Where one turn sends some rows of the set: a few examples, then the rows asked
tizo: [+1.31, -1.44, -2.03, +1.64, -1.22, +2.04, +0.14, +0.35, +0.67, -1.62, +0.83, +0.78, -0.02, +1.27, +2.27, +0.03]
pazi: [+1.79, -1.05, -0.66, +0.57, -2.27, +2.36, -2.09, -0.72, -0.87, -0.71, -1.31, -1.28, +1.58, +0.85, +2.04, -1.58]
Fekub: [+1.58, -1.80, -0.73, +0.36, +0.43, +3.73, -0.51, +0.64, +0.66, -0.79, -0.77, +1.07, +0.29, +0.84, +0.93, -0.85]
pibeg: [+0.07, -0.08, -0.70, +2.42, +0.05, +4.23, -0.51, -1.09, -1.64, -0.49, -0.82, -1.54, -0.66, -2.07, +1.99, +0.40]
mura: [+1.85, -0.55, -2.16, +1.34, -1.77, +2.13, -0.93, -0.81, +0.04, -2.60, +0.60, +0.12, +0.46, +1.39, +1.88, -0.08]
gof: [-2.02, +0.47, +2.28, +1.72, +0.74, -2.79, +1.58, +0.04, +1.16, +0.59, -1.51, -0.86, -0.57, -1.13, +0.92, +0.05]
Nal: [-1.09, +1.41, +3.89, -0.22, +1.59, -0.83, -0.18, -1.30, +0.44, -0.48, -3.47, -0.26, -0.09, -0.84, -0.21, +0.81]
Rizuk: [+2.76, -1.13, -1.78, +0.48, -0.57, +1.45, -1.95, -0.16, +0.09, -2.37, +0.60, -0.27, +1.11, +1.37, +1.01, -0.53]
vip: [+0.89, -2.64, -0.66, +1.22, -1.30, +1.97, +0.02, +1.19, +0.46, +0.42, -0.87, -0.12, +0.61, +0.33, +2.43, -1.73]
vaz: [+0.43, +0.80, +0.11, +0.79, +0.09, -1.59, +0.65, -2.63, -1.54, -1.09, -1.77, +0.26, -0.76, -3.51, +1.00, +2.13]
fafo: [+2.38, -1.99, -0.60, +0.50, -0.73, +2.54, -2.10, +0.35, +0.06, -2.10, -0.73, -0.66, +1.18, +0.91, +1.53, -1.20]
moso: [-1.28, +2.83, +2.09, +0.67, +1.66, -3.21, -0.63, -0.86, +0.52, -0.78, -0.87, -0.86, +0.44, -0.49, -0.39, +0.81]
kino: [+1.66, -1.00, -1.74, +0.83, +0.87, +3.04, -0.20, +0.26, +0.93, -1.23, +0.74, +0.96, -0.14, +1.36, +0.41, -0.21]
mil: [-2.24, +3.25, +1.85, +1.49, +0.53, -2.65, +0.51, -1.44, +0.47, -1.03, -1.18, -0.36, -0.17, -0.81, +0.45, +1.10]
peguz: [-2.13, +0.84, +3.17, +1.56, +1.84, -2.33, +0.38, +0.37, +0.26, +0.75, -1.66, -0.59, -0.76, -0.07, +0.91, +0.73]
vaf: [-0.80, +2.74, +2.29, +0.74, -0.64, -2.26, -1.37, -2.67, -0.69, -1.01, -2.14, -2.57, +0.75, -0.37, +0.39, +0.20]
damab: [+0.99, -1.42, -2.48, +2.16, -0.50, +0.79, +0.66, +0.48, +0.98, -0.83, +1.55, -0.25, -0.21, +0.88, +1.44, -0.97]
Dofor: [+2.33, -0.44, -2.62, +1.10, -0.52, +0.76, -1.73, -0.57, -0.83, -2.44, +0.82, +0.25, +0.59, +1.29, +0.82, -0.84]
nuri: [-1.06, +0.63, +2.20, +1.95, +0.70, +1.16, +0.32, -1.79, -1.38, +0.74, -1.46, -2.06, -1.47, -1.72, +2.08, +2.85]
guti: [-1.49, +0.70, +3.58, +0.55, -0.48, -1.70, -0.36, -0.82, -0.14, +0.70, -3.52, -1.59, +0.66, -1.07, +1.36, -0.45]
Teruk: [+2.09, -1.70, -1.65, +0.99, +0.09, +1.44, -0.87, +0.86, +0.80, -1.29, +1.40, +0.00, +0.42, +1.74, +1.36, -0.10]
pada: [+1.89, +0.19, -2.49, +1.46, -1.49, +1.20, -1.40, -1.39, -0.33, -1.99, +1.11, -1.46, +0.76, +1.39, +1.02, -0.85]
bop: [+2.22, -0.94, -0.83, -0.22, -0.21, +3.72, -1.68, -0.45, -0.14, -1.40, -1.07, +0.61, +0.95, +1.02, +0.66, -0.77]
manu: [+1.99, -1.27, -0.82, +1.06, -0.95, +2.64, -2.49, -0.23, -1.20, -2.28, -1.29, -0.70, +0.87, +0.81, +1.50, -1.81]
Fusok: [+0.98, -2.43, -0.22, +1.54, -0.14, +2.93, -1.16, +1.45, -0.31, -0.26, -0.74, -0.21, +0.18, +1.28, +2.24, -1.36]
kis: [-1.10, +2.63, +2.86, +0.30, +1.10, -2.46, -1.46, -1.23, -0.03, -1.33, -2.34, -1.36, +0.98, -1.09, -0.28, +0.02]
deri: [-2.74, +2.18, +2.79, +1.46, +0.62, -2.06, +0.90, -0.42, +0.74, +0.04, -2.01, -0.06, -0.21, -1.03, +1.09, +0.81]
ked: [+1.33, -1.60, -2.02, +1.61, +0.26, +1.08, -0.37, +1.17, +0.06, -0.39, +1.35, +0.75, -0.16, +1.80, +1.58, -0.35]
Gatiz: [-2.02, +1.80, +2.99, +1.07, +2.03, -2.39, +0.01, +0.24, +1.01, +0.19, -1.28, -0.93, +0.09, -0.56, +0.19, +0.61]
lof: [+1.73, -1.16, -1.05, +0.99, -2.13, +3.08, -1.43, -0.50, -0.29, -2.06, -0.79, -0.11, +0.90, +1.12, +2.48, -0.56]
teka: [+2.29, -0.14, -1.83, +0.25, +0.18, +3.06, -1.37, -0.88, +0.10, -1.82, +0.41, +0.52, +0.53, +1.58, +0.15, -0.12]
mokit: [-0.97, +2.52, +2.46, +0.43, +2.19, -1.83, +0.26, -1.81, +0.78, -1.11, -1.31, -0.38, -0.65, -0.10, -0.93, +1.74]
penik: [+1.12, +0.05, -2.15, +1.59, -0.36, +2.25, -0.29, -1.67, -1.76, -1.79, -1.06, +0.11, -0.15, -3.36, +1.24, -0.06]
pas: [-0.20, +0.81, +0.92, +0.71, +0.32, -1.05, +0.71, -1.85, -1.53, +1.49, -0.79, +0.05, -0.93, -1.76, +1.90, +3.51]
muso: [+1.30, +0.13, -2.55, +0.62, -0.47, +1.07, +0.04, -1.16, -1.87, +0.56, +0.15, +1.47, +0.14, -2.10, +1.71, +1.35]
koti: [+1.18, -2.07, -0.87, +1.28, -1.62, +2.96, -0.33, +0.67, +0.37, -1.05, -0.52, +0.51, +0.38, +1.05, +2.82, -0.47]
Patal: [-1.35, +2.47, +0.98, +1.90, +0.58, -3.38, +0.61, -1.80, +0.61, -1.11, -0.16, -1.79, -0.46, -0.36, -0.06, +0.66]
melif: [-1.69, +1.10, +4.02, +1.12, +0.98, -1.25, -1.11, -0.63, -0.66, -0.57, -3.54, -1.64, -0.01, -0.77, +0.83, -0.31]
Fuvo: [-1.84, +1.63, +3.78, +0.73, +1.47, -1.62, -0.83, -0.13, +0.46, -0.34, -2.78, -1.40, +0.58, -1.14, +0.30, -0.21]
Nozi: [+1.71, -2.56, -0.50, +1.05, -0.07, +2.58, -1.02, +1.42, +0.76, -1.03, +0.06, -0.38, +0.51, +1.28, +1.87, -0.86]
Gafu: [-2.43, +2.36, +3.46, +0.94, -0.04, -1.34, -0.19, -1.01, +0.04, -0.30, -3.16, -0.69, +0.38, -1.16, +1.20, +0.43]
Tas: [-1.45, +1.37, +3.22, +0.55, +2.37, -1.33, +0.88, -0.76, +1.20, -0.32, -2.18, +0.00, -0.87, -0.63, -0.41, +1.23]
ligem: [-0.42, +0.66, +1.42, +2.03, +0.47, +0.60, +0.27, -2.59, -1.40, -1.88, -2.47, -1.84, -1.29, -3.52, +1.21, +1.47]
buso: [-0.58, +2.58, +3.11, -0.29, +1.41, -1.33, -0.79, -2.38, +0.07, -1.22, -2.61, -0.58, +0.08, -0.35, -0.74, +1.32]
Zulez: [-1.15, +2.26, +1.47, +1.22, +1.53, -3.86, -0.05, -1.06, -0.13, -0.79, -0.53, -0.26, -0.49, -0.08, -0.13, +1.10]
dupi: [-1.93, +3.44, +2.55, +1.01, -0.14, -1.94, -0.62, -2.02, -0.22, -1.39, -2.35, -0.94, +0.45, -0.93, +0.56, +0.71]
tusi: [-0.72, +2.50, +2.29, +0.85, +0.70, -2.78, -1.52, -2.03, -1.02, -2.11, -2.47, -1.32, +0.26, -0.75, -0.19, +0.05]
Bor: [+0.25, +0.01, -1.10, +1.48, -0.04, +3.02, -0.18, -0.61, -1.71, +1.89, +0.35, -0.21, -0.42, -0.84, +2.47, +1.85]

Tas moves to bop
Gafu moves to mura
Where do these go?
vaf moves to damab
Fusok moves to tusi
Nozi moves to kis
penik moves to pas

